Rotation paths and how fast each direction turns (deg/step)
Each turn is a multiple of 5 degrees from 10 to 175, or 0.
Each row of a path follows its step; steps can be skipped.
Rotation 1:
step 1: [-24 -33 -42 -20  -2  16 -10  23  22  -6 -31 -11 -33   1 -46 -27  -1  11
  46  -4  13   9 -22   1  -2  29 -13  31  13   2  26 -17 -10  20  -6 -23
  -3  -9 -12  25  29  19  -2 -28]
step 6: [-26  22 -10  13 -17   2 -30   9  20  -9 -14  -2 -17   8  35   7  -1   8
  40 -14   8   3 -38 -20   2  44  14  11   9 -57 -10  13  24   9  20   8
  -7 -13  19  51 -18  -7 -23  -7]
step 7: [-19  15  10 -42  14 -22 -34  24 -17  -2 -41   1  15  40 -11  34  -9 -25
   5  -3 -11 -11  -3 -36  12 -13 -18 -22  -4   9   6   2 -20  49 -21   1
 -39   7   2   4  19  -1   6  37]
step 14: [ -9   9  26 -22   1  13   2  -9  37 -28  52   1  -8  -3  36  -8  22 -23
  26  12  -8   2  -9   8 -41  33  -6  36  28  -8   4  -1   5  46 -13 -26
 -14  -8 -27  -5 -19  22 -11 -26]
step 18: [-23  -1  25 -35  -7 -25 -28  11  19 -17 -27   0  35 -24 -24  -7  26  -5
  14  -7  58   2  -8   8  17 -17  -2  14  -1  40   0  17  -3 -14  33  25
 -22 -11 -28  -8  37   8   6  -8]
step 24: [ 22  27   5 -17   5  33 -29 -10  -7 -23  -2 -13   2   6  -9  24  29   2
  11  33   6  38 -25 -46  40   3 -26 -25   1 -26 -23  36   5  10  -1 -22
   9  -7   4  10  24 -37  -6 -23]
step 25: [-13  21  14 -14  25   8 -48 -37 -14 -16 -15  10 -33 -22   9   8 -46 -26
  15  15 -28   7   1  20   5  10   2  34 -22  -7   9  22  -8  21 -24   2
 -40 -10  25  18 -28  22  23   9]
Directions:
[  6   0  -7   4   0   3   1  -1  -5   3  -2  -1  -3  16   6  -6  10 -12
   9  -4   8   7   6 -11  10  -5  -2   1   5   7   4   0  -9   1   2  -1
  -1  -5  -6  -7   0   4   4 -12] | 175
[  0   1   9   9   2  10   0  -4   1   0   1   1   5   0   4  -2  -4  -6
   4   2   8   2  -9  -6  -3  -9   3  -4   5 -10  10  -5  -5  -3   3  -5
  14   4  15   4   4  -9 -10   1] | 100
[  2   4   6  -8 -13  -4   4   4 -12  -9   1   4  -2   2   1   1  -2   9
  -1 -10   0   3  -2 -12   2 -10   9  -4  -4 -10   1   1   4   7   8   2
  -2  -2   6   3  -1   2  14   1] | 25
[  1  -8   4   7   1 -17  -1  -4   0  -2   8 -12   2  -1  -4   5   6  -1
   1   8   5   4   0  -9 -10  -1  -4 -11  -6   3  11   2   3   6   4   7
 -10  -4  -2   0  11  -1  -6   2] | 70
[  4  -1  -6   4  -3 -14   5   3  -5   8   1   5   8  -1  10   6  -9  -5
   4  -6 -11   6   1   3   5   3   0   3   2   5  -4 -10   0   0  11  -4
  -7  -1   5   9  -2 -11  -9  -4] | 110
[ -7  -8   7  17  -1   4   0   4  -4   3  -3   3  -8 -12  10  -6   8  -1
  -3  -2   1   7   3   1   3   9   3   4   3  -7   0  -4   4   9  -2  -1
 -11  -2   7  -9  -5   7  -2   4] | 130
Rotation 2:
step 0: [ -1  10 -27 -21 -15  12 -18  14  18 -16   7  -4   5   4  11  20  36  18
  10  11  -8 -12 -17  -6 -16  12  11 -32  -1  15  38  32 -16  10 -20  -4
 -20  -7 -21  10  26  -9 -25 -28]
step 9: [ 18  -7   4   2   7  16 -45  19  -7   0 -12  20 -19  -2  -2   2   3 -26
   7  12  11  -9  -2 -32  12 -15 -13  -5   9  -9  15  -1   3 -49   1 -15
 -11 -47 -14   7 -16   3   5 -40]
step 11: [ -7  23 -32   1   6 -17 -19   1  -1 -18 -18 -12 -28  10  -2  18  10 -16
  28  16  -6   3  -4 -29  -4 -20   8 -28  -9   8  18  14  44 -43 -12   4
  -1 -14  -9  26 -13 -18  -4 -12]
step 15: [ -6 -11  -5 -18  14  10  -8  15   9  -7   1 -31  15  -5   0  -9 -32  12
  -6   8  -1  -2  15   7  -5  17 -15 -35   1  -2 -10  36  42 -32   6  15
  24 -31  -6  -8 -34  16  -5  28]
step 18: [-14  19 -31 -26  10  14 -12   9 -27  36  -7 -23  41  16  -7 -21 -14  21
  13 -19   0   9   2 -26  23   5  13 -37 -12  21   3  -5   3  -9  -2   1
  -3 -27 -16  15   5  17  -5  -3]
step 19: [ -3   2 -20  12  21  52 -24  43 -25   6   5  -4  42   9  -1 -23  -7  11
  24  14 -14   7  -1   6   8 -18   9 -30  -8   8  16  -7 -19   7   4  10
  11   0  -7 -20 -11  23  13   3]
step 25: [ 25   2  -2  -2  48 -20 -21 -30   2  26 -14  -5 -26 -22   9 -14 -12   6
  18  -3   7   4   6 -10 -18   2   5 -30  -9  22  -2  16 -30   7  10 -11
  24  -8 -20 -16  -5  31  -1 -27]
Directions:
[ -5   6   5   5  -3   4  -1 -13  11   1   7  -2   8   2  -1   4  -5   7
   7   6  -3   6   3  -3   0 -10  -4  -3  -2   1   4  -9   8  -2  14   1
  -6 -15  -3  -5  -5  -7   6   0] | 10
[  1  10 -10  -3  -3  -1  10  -1   7  -8   6   3  -8   2   4   4  -1  -7
  -4 -10  -4   1  -1  10  13  -5  11   4   2  -1  10  -5   8   8   2   3
   1   2  -7   4   0  -4 -10   1] | 110
[-14   8  -9   5   3   4   1  -3   0  -1  -9   9   4  -4  -2 -10   1   1
  10  -2  -6   0   1  -4  -9   5   3  -3  -2  18  -2   0  -8  13   4   2
  -3   4  -5   1   0  -2  -3  -5] | 60
[ -1   2   3   1  -6  -4  -9   5  -3  -9 -16  10   7   3  -6   1   0  -5
  -6   0  -3   6  12  -4  -2  -2   5   1   1   4   4  -5   4  -9  -6   7
   6 -11   5   0  -2   0 -12   9] | 10
[  9   5  -1   8   9  -1  -2  -6   1   5   4   6 -16  -1  -3  -1   1  -6
   2   8   3   7  -2   3 -10   4 -11  -3  -4   3   2   1  10   3  -5  -7
   5  -5  11   2  -1  -8 -11  -7] | 25
Rotation 3:
step 0: [ 18  17  -5   3   1 -13   3   9  12 -64   9   5   9 -19 -39 -47  12  23
  47   9  17 -26  23  -6  16   2  11   9  -7  -2   8  -5  -2 -11   9  -9
   5  -3   9  28 -22   6 -32  26]
step 7: [-12   9 -10  22 -16  29  16 -48 -16  25   1  17  21  25  -3 -42   2 -14
  40 -14  13   9 -17  -6   7  10 -11   5 -51  -2   1  -3  -6  -6 -24   0
  10 -39 -21  28 -13  -8  -8   2]
step 12: [ 14 -17 -22   5  -4 -32  -7   2   4 -32   0 -18  21 -41  -7 -23   2  10
  -3 -29   8  16  18  21  -8 -18  29  -2 -24  13   9  -6 -50 -39  22 -26
  28  -2  11  11 -12 -32   8 -10]
step 19: [ -2 -20  -9  24 -27  14   2   6 -28  -9 -11 -16  -7   1 -21 -33  21  13
  35  28  37  30  -6  -5   1  14   4   6 -43  14  12 -31  -7 -15  29  34
 -29  -4 -27 -15   2  -7 -31   2]
step 20: [-14  16 -16  -3   8 -37  39  19  -1  37   0  20  -9   0 -14 -32 -30 -24
   4 -31  -8   3  -6  14   0 -23 -20   4  -6   0  11 -14  -3  -2  28 -26
  34 -11  15 -15  23  48   2  31]
step 22: [  2  13  13  22 -12  10   4  35  58 -11 -25 -10 -10  26  12  13   6 -13
 -18  -6  39  19   8  -7  17  -6  16  -7 -11  24  10 -17 -12   5   5 -28
  12  32  49   5  36 -13  -8  11]
step 24: [ -6  29  -8  -9 -40 -16 -17   1  24  34  -5  -7  16 -22 -13   4   8 -12
  -6   6 -43  22  10  43  -5  13  12  -1 -25  27  17 -11 -11   5  14   7
  35  22  -3   5 -26 -41  25 -18]
Directions:
[  9   7   0   1  -1   2   4  -8  -1  -1   2  -4   0  -8  -1   4  -3  10
  -4 -11 -10   6   3   1   9 -16   6   0   1   2   7   6   1   5   1   3
  -3  14  -8  -7  -8   1   9   0] | 115
[ -4  -5  -2   2   4  -3   6  -8  -8   2   1   7   5   4   5  -1  -3  10
  -5 -13   2   6   1  -9  -6  -9  -4  -3  -3  -3  -3   7 -14  -3  -2  -6
   8 -11   6  -1  12   1   6  -7] | 135
[  4 -10 -10   2 -16  -1  -5   9  -4   1  -3  -9   5  -7  -5  -7   0   2
   0   4   4  -2   0   2   9  -5  -2   1   6  -5  -4   7  -3   8   1  -9
   5  10  13   6   6   5   3   0] | 35
[ -9  12  -2  -2  -9   8  -7  -5   2  -1  -7   7  -6  -2  -7   3   6   7
  -3   9   6   1   7   0  -5  -7   8   9   6   2   0   7   1  -7   1   3
  10  -2   1 -11   5   4 -10  -3] | 135
[ -6  -4   5  -6   6  13  -9  -1  -3   3  -8  -9   4   9  -8   1  -9   3
   9 -13   0  -3   1  -7   5   0  -3  10  -9  -6  -6  -7   3   2   5  -4
   4   6   1  -6   0  -2  -6   8] | 115
[  5  -6   5   9   0   5   5  -9  -4  -4 -11  -3   0 -16  -3   1  10   2
  10   2  -5  -5 -10  -8   7   9   2   0   0   0   0   6  -1  -8   2 -10
   4 -10  -3  -2  -8  -3  -1  -2] | 155
